0: [135 120 116 135 141 128 126 143 125  86 104 168 181 125  95 114 120 106 111 114 116 112 122 138 152 146 126 123 141 161 144 119]
1: [ 89  76 126 180 150 118 127 134 145 166 129  53  67 158 190 149 133 135 117  93  78 104 169 188 131  99 130 152 142 149 132  83]
2: [128  75  67  94  98 108 183 230 186 160 174 145  94  98 124 106 103 144 155 141 146 151 111  95 125 143 121 121 133 109 101 125]
3: [119 217 225 143 111 105  64  23  35  54 104 176 180 112  89 123 119 104 125 144 125 140 186 182 135 120 149 149 112 103 144 194]
4: [126 145 128 120 146 160 144 159 181 175 152 131 105 106 117 105 101 133 133 114 129 134  74  78 177 178  87  85 152 133  89 104]
5: [ 72  50 102 178 157 115 140 178 179 186 178 123  72  79 100 115 172 201 147  97 117 124  82  78 150 189 148  97 109 125 115 101]
6: [107  87 135 168 104  87 164 172 125 140 149 101 117 164 134  97 128 138 105 119 142 124 138 172 146 113 129 115  83 115 150 129]
7: [134 114  96 115 152 157 150 164 157 105  96 158 183 134 110 147 161 124  82  85 112 142 144 127 112 103 115 150 162 134  96  77]
8: [146 145 128 122 145 149 101  51  50  91 147 175 149  89  81 127 130  95 111 150 134 125 160 162 118 121 167 151 113 137 170 149]
9: [122 165 126  87 148 179  96  53  95 127 137 151 129 101 125 143 106 114 168 136  77 117 190 156  88 101 149 161 142 128 127 149]
10: [177 108  89 103 109 131 164 147 119 137 160 156 159 146 122 155 191 153 118 169 172 107  91 110  84  75 117 105  60  93 142 127]
11: [141 132  93  57  74 125 150 158 161 157 137 129 126 120 133 155 173 190 194 177 149 132 103  78  87 113 121 104  82  85 112 149]
12: [131 188 142  82 147 184 105  75 124 120 111 134 115  85 108 116  90 133 190 137  82 141 184 154 135 136 116 133 154 115  92 123]
13: [119 125 141 152 143 108  91 115 123 101 111 146 147 138 154 154 112  91 110 102  85 120 161 159 124 109 128 149 167 162 138 126]
14: [117 201 211 146 117 109  72  39  51  67 109 170 172 114  95 127 124 108 120 135 125 141 181 176 131 116 145 151 120 105 136 180]
15: [156 163 101  81 158 177 110 100 101  41  45 175 201  93  75 127 121  96 121 125 121 159 162 102 102 167 182 152 149 156 144 131]
16: [124 140 120 116 142 135  81  65 104 114  98  92  86 105 155 167 133 146 186 139  83 125 208 188 123 124 151 148 134 135 126 106]
17: [123 129 152 136  82  92 157 167 142 143 125  80 116 174 147 100 124 149 133 133 141 119 115 155 173 146 100  69  76 119 144 127]
18: [109 110 127 156 149 129 117 134 141 134 130 137 134 128 127 152 156 126  90  85 119 150 155 136 105  94 122 163 164 121  97 104]
19: [146 108  95 103  90 113 178 209 187 173 166 121  90 115 129  96  93 130 147 148 167 141  84  98 173 164  91  76 116 121 111 125]
20: [139  84  81  99  88  97 164 206 166 140 144 122  94 116 137 115  98 128 155 148 131 135 142 142 135 125 122 129 130 130 131 126]
21: [158 115  96 103  96 121 159 158 145 158 159 137 141 156 151 172 194 154 124 161 173 115  83  89  67  73 113 105  68  83 128 133]
22: [118 131 135 139 140 128 107 110 117 109 112 132 140 143 159 137  95  90 118  98  71 116 177 170 118 107 130 157 172 166 138 112]
23: [145 145 145 149 124  53  28  83 105  86 142 224 147  49 114 176  78   7 108 197 144  93 140 193 177 112  77 110 178 205 191 177]
24: [145 106 110 127 110 135 178 151 119 151 167 142 150 151 123 156 230 194 121 129 144 111 102  98  46  57 140 130  52  73 128 121]
25: [111 173 143  91 155 189  89  41  85 116 132 159 131  87 117 140 100 113 161 117  53 129 216 159  71  99 175 192 156 127 132 159]
26: [141 128 111 127 162 163 127  97 130 171 157 114 120 162 175 158 140 116 107 143 172 129  54  51 118 140 109  97 118 123 119 118]
27: [115 156 141 110 132 151 114 104 124 120 109 120 129 138 146 118  87 120 159 115  61 100 171 169 125 112 126 144 158 154 134 120]
28: [129 203 228 164 122 125  85   2   0  68 109 133 150 129  84 105 140 104  70 119 183 199 209 192 124  97 157 174 122  99 126 152]
29: [162 141 131 142 129  67  56 103  88  30  88 211 178  64  76 141  98  45 108 182 159 120 142 174 173 158 125 108 151 201 191 149]
30: [128 165 123  88 158 186  95  47  97 128 124 127 116 107 141 135  89 107 168 135  71 120 190 162 109 118 151 157 147 139 130 136]
31: [137 143 143 133 119 123 134 127 137 153 143 123 146 167 147 137 153 138 116 139 163 119  71  90 129 125 105 104  93  85 110 160]
32: [ 81  83 127 155 129 115 155 180 167 167 169 134 102 108 104 105 155 193 144  90 115 141 107  85 131 169 145 106 102 113 116 118]
33: [ 99 112 153 167 129 111 135 152 172 175  99  17  70 177 183 141 163 179 134 100 110 108 107 135 136 118 115 132 133 124 112  97]
34: [180 107  89 100  99 130 177 152 118 148 172 152 158 159 132 159 201 163 118 172 178 105  83  99  67  61 120 105  41  75 141 135]
35: [110 117 157 169 118 100 127 122 137 177 133  42  75 174 168 130 176 191 137 130 158 114  55  91 168 181 123  61  66 134 152 109]
36: [111 146 188 177 123 111 130 120 137 172 126  58 115 184 145 119 185 188 120 126 168 109  31  60 138 153 122  80  70  99 133 146]
37: [148 159 114  97 157 170 111 100 107  63  58 156 185 106  87 128 131 110 121 123 125 151 144  97 108 166 173 142 140 150 142 129]
38: [162 149  96  71 122 167 126  83  97 117 116  99 102 127 148 128  91 119 178 162  98 119 200 196 125 103 130 139 140 153 132  87]
39: [127  80  91  95  49  75 196 238 173 147 155 130 120 132 111  96 139 174 161 157 154 127 117 135 140 129 112  87  67  99 140 148]
40: [134 185 178 126 114 136 149 187 204 164  97  68  85 114 114  78  87 141 148 119 138 145  94  93 160 142  75 133 195 111  61 129]
41: [132 130 114 114 133 135 121 123 108  75  94 158 183 143 125 143 142 114  97  97 116 155 170 144 113 124 147 148 143 135 124 110]
42: [ 86  83 124 167 138 115 144 161 153 161 170 138 105  94  89 101 158 184 140 103 125 133  92  89 139 174 150 108  95 112 126 130]
43: [124 201 207 142 116 106  72  44  49  52  97 177 185 117  92 124 119 101 119 140 126 138 176 175 137 126 147 146 118 113 145 183]
44: [151 106  81 118 143 131 132 166 142  69  86 186 209 136 108 153 155 102  80 110 136 132 120 119 137 138 122 127 142 138 121 107]
45: [ 89  14  63 172 145  92 156 221 194 156 137 111  88  90  89 114 187 211 157 112 100  95  95 131 168 172 150 113 103 130 132 103]

[104 125 133 132 141 156 149 133 139 163 157 135 129 140 138 130 133 132 109  79  78 123 165 150  97  73 111 153 157 132 104  91] 18
[103 125 147 145 135 142 145 143 138 144 147 143 142 136 118 117 134 133 105  82  92 133 151 139 101  86 119 159 150 114 106 115] 18
[ 92 117 167 178 136 112 127 142 171 176  84   0  66 188 192 148 175 188 132  92 100 100 107 143 138 113 115 136 135 125 111  92] 33
[141 162 175 140  85  94 136 142 137 135 112  96 139 173 133 116 152 150 126 155 180 125  79 103 123 105 110 118  89  71 118 181] 31
[137 162 130 109 157 155  75  52  84  95 141 201 145  47  85 168 122  59 101 148 127 130 159 147 120 124 138 145 164 174 158 140] 8
[ 81   0  58 190 173 103 143 213 195 162 138 101  83  88  91 130 210 216 146 105 100  87  90 134 170 173 150 114 110 140 134  85] 45
[142 163 176 141  87  96 137 144 138 133 117 110 148 167 124 117 153 138 111 154 186 125  71  98 124 106 106 116  93  77 121 182] 31
[149 126 101 105 135 149 140 133 110  76 110 190 198 137 106 111 103  98 116 124 114 115 127 129 136 146 138 122 131 150 145 123] 0
[127 130 137 152 180 175 129  94 139 195 166 108 123 163 159 144 158 140 109 136 172 109  11  23 124 155 111  79  94 123 124 122] 26
[125 122 122 126 135 133 125 107 100 131 173 191 162 125 107 122 138 130 128 148 160 127  93 110 140 145 126 110  83  65 108 175] 31
[108 123 134 137 141 152 149 135 136 150 138 118 126 147 135 121 125 120  96  82 107 146 159 139  93  79 118 166 163 130 100  91] 18
[127 114 110 123 142 138 103  84 110 150 148 116 101 132 167 161 136 122 126 138 154 150 124  98 110 134 131 125 130 134 123 119] 26
[114 159 145 113 139 155 119 110 135 120 112 128 134 126 138 115  81 112 156 110  62 106 170 162 129 118 117 147 175 155 126 113] 27
[129 129 132 147 175 169 126  97 136 183 164 122 130 156 151 143 154 133 109 137 165 109  26  42 129 152 110  82  97 125 126 125] 26
[105 127 141 136 136 150 149 134 133 153 146 130 129 140 132 118 125 126 102  84 110 154 165 137  91  82 119 164 160 127 105  97] 18
[ 93  72 125 185 143 103 125 145 148 157 120  53  71 156 185 154 146 139 112  97  91 107 164 190 139 104 127 145 138 151 135  77] 1
[118 140 172 168 136 114 114 126 158 172 104  38  88 173 174 146 171 162 118 122 145 117  83 107 127 106 105 134 135 106 102 125] 33
[129 135 134 143 177 175 123  90 133 177 156 119 129 149 148 147 154 131 109 135 165 114  34  39 121 151 118  91 104 128 127 123] 26
[136 179 172 117 110 129 150 187 205 163 104  85  96 114 112  79  86 135 145 122 138 145  90  92 163 149  81 120 179 118  73 132] 40
[137 144 147 132 116 119 136 136 150 149 136 124 145 157 130 135 168 149 115 139 167 119  70  89 119 107 100 111 100  77 104 153] 31
[125 159 149 127 145 149  90  53  65  93 151 200 138  48  74 164 147  79  85 123 130 143 178 153  91 102 155 171 154 156 160 142] 8
[101 131 160 161 133 108 104 117 157 164  89  13  62 168 186 146 149 178 154 118 105 111 124 155 173 144 111 111 130 131 117 100] 33
[139 167 139 115 157 157  75  40  71  94 135 184 141  63  92 160 121  65 102 147 132 135 165 155 121 121 141 150 160 164 152 138] 8
[137 121 108 121 138 120 106 113 112 114 159 205 171 114 119 149 121  85 110 137 121 102 121 151 157 134 106  98 115 141 145 136] 0
[137 127 110 119 141 133 114 118 125 125 153 186 163 121 117 135 126  99 113 136 126 110 110 139 160 144 100  91 119 136 132 137] 0
[150 112  97 122 135 121 109 105 102 111 155 180 152 118 127 136 121 103 133 185 183 121  74 101 147 150 129 114  90  74 114 188] 31
[135 176 170 126 111 133 157 192 201 164 102  68  84 118 116  79  88 140 144 120 143 146  97  98 158 138  77 132 189 110  65 127] 40
[ 83  70 130 191 149 108 128 146 155 175 134  48  60 158 191 148 137 142 116  89  80 100 156 187 146 108 121 144 142 146 127  80] 1
[138 114 103 119 140 137 127 128 118 126 153 175 159 126 121 130 132 128 133 156 164 128  87  95 136 146 127 114 101  83 111 162] 31
[136 147 166 133  72  72 129 155 143 134 115  91 124 159 137 109 132 152 148 160 164 121  91 137 188 159  95  61  71 102 141 165] 17
[132 116 100 131 182 177 113  88 129 174 173 142 113 111 135 148 137 127 128 149 176 139  64  59 134 156 112 107 128 111  94 120] 26
[136  96  99 100  61  81 183 222 188 160 126  93 109 140 129 128 168 179 154 163 170 124 107 142 143 103  97  93  77  86 117 140] 39
[133  83  89 100  66  87 189 225 167 140 149 135 129 133 109  98 137 163 152 154 156 126 110 131 143 132 112  92  76 101 134 144] 39
[165 144 134 143 133  84  69  96  75  25  75 192 183  84  75 131 109  59  99 172 169 132 143 168 168 159 138 118 143 185 179 142] 29
[136  96  96  84  43  79 193 240 191 149 134 106 113 137 124 115 143 170 161 157 158 135 128 143 134 102  98 104  88  88 116 137] 39
[145 121 114 136 139  89  79 120 100  17  58 186 184  79  79 138 114  79 117 143 125 133 170 163 154 161 158 136 165 200 175 122] 29
[163 119  94 123 149 140 100  63  47  71 133 186 167 103 104 147 122  62  78 145 149 122 142 135  93 124 190 164 128 176 201 152] 8
[132 118 113 128 146 132 110  93  96 124 168 175 142 111 113 126 127 126 147 163 169 130  85  95 148 164 138 114  90  69 110 180] 31
[127 129 146 136  91  92 146 163 138 121 111  99 130 160 134 105 123 137 128 134 140 122 118 151 171 151 107  77  89 132 150 127] 17
[139  71  70 102  65  73 190 243 184 143 143 121 116 127 118 114 143 157 154 165 155 116 112 137 133 115 117 108  88 108 141 143] 39
[140 120 108 129 142 130 127 148 122  69  95 181 193 116  85 108 107  93 111 114 107 111 137 150 157 148 128 128 151 174 148 117] 0
[126  85  95 101  63  83 184 233 193 154 131  98 106 134 123 122 160 183 158 146 149 130 123 141 139 112 104 103  90  94 116 124] 39
[153 143 138 116  89  93 124 136 136 131 114  93 117 155 146 122 121 135 149 172 171 119  93 141 184 152  91  75  92 118 139 150] 17
[139 128 124 143 179 177 128  89 127 186 169 120 134 162 145 133 149 142 120 155 174  93   0  25 148 182 113  55  78 115 131 136] 26
[152 139 123 123 142 141 104  65  55  83 143 185 159  86  73 129 139  90  96 151 147 127 150 158 123 123 161 145 114 144 173 146] 8
[111 137 162 160 127 110 103 122 155 156  87  29  71 166 177 145 148 169 153 127 114 102 116 158 172 131 106 120 135 122 108 114] 33
[115 125 133 127 127 149 157 136 127 150 148 131 134 150 140 125 132 131 109  98 115 144 155 128  78  75 126 162 141 114 111 109] 18
[135 146 133 114 122 139 142 157 175 169 137  94  97 142 160 118  97 128 138 122 129 125  81  91 167 169  93  79 132 139 114 115] 4
[100  79 141 186 112  83 163 171 119 137 150 100 118 169 134  91 122 131  93 107 136 122 144 183 151 112 132 119  86 121 153 126] 6
[127  90  80  98 105 116 176 220 188 163 168 138  94  99 124 104 100 143 155 136 142 147 104  91 134 150 114 116 140 112  96 124] 2
[151 115  90 117 139 132 131 159 140  77  90 178 202 139 111 148 152 106  87 117 140 130 113 118 140 139 118 120 136 133 120 115] 44
[159 128 105 122 143 138 104  71  59  77 131 182 170 109 102 139 124  74  86 146 151 122 133 130 102 127 177 154 122 162 189 156] 8
[130 121 106 119 152 157 144 153 154 114 100 147 172 135 116 146 158 127  89  89 112 139 140 125 114 103 113 147 161 133  97  83] 7
[ 95 128 150 153 154 135 112 125 164 180 155 101  74 101 139 123 113 148 157 110  91  98 103 141 194 170  97 107 148 122  95 122] 4
[122 151 151 146 176 177 103  70 134 182 128  71  90 147 161 152 145 140 125 129 143 121  74  77 120 121 102 119 152 136 103  99] 26
[116 128 137 136 136 141 146 142 138 137 136 134 142 136 124 121 135 128 109  94  98 129 151 143 106  91 118 150 151 130 111 103] 18
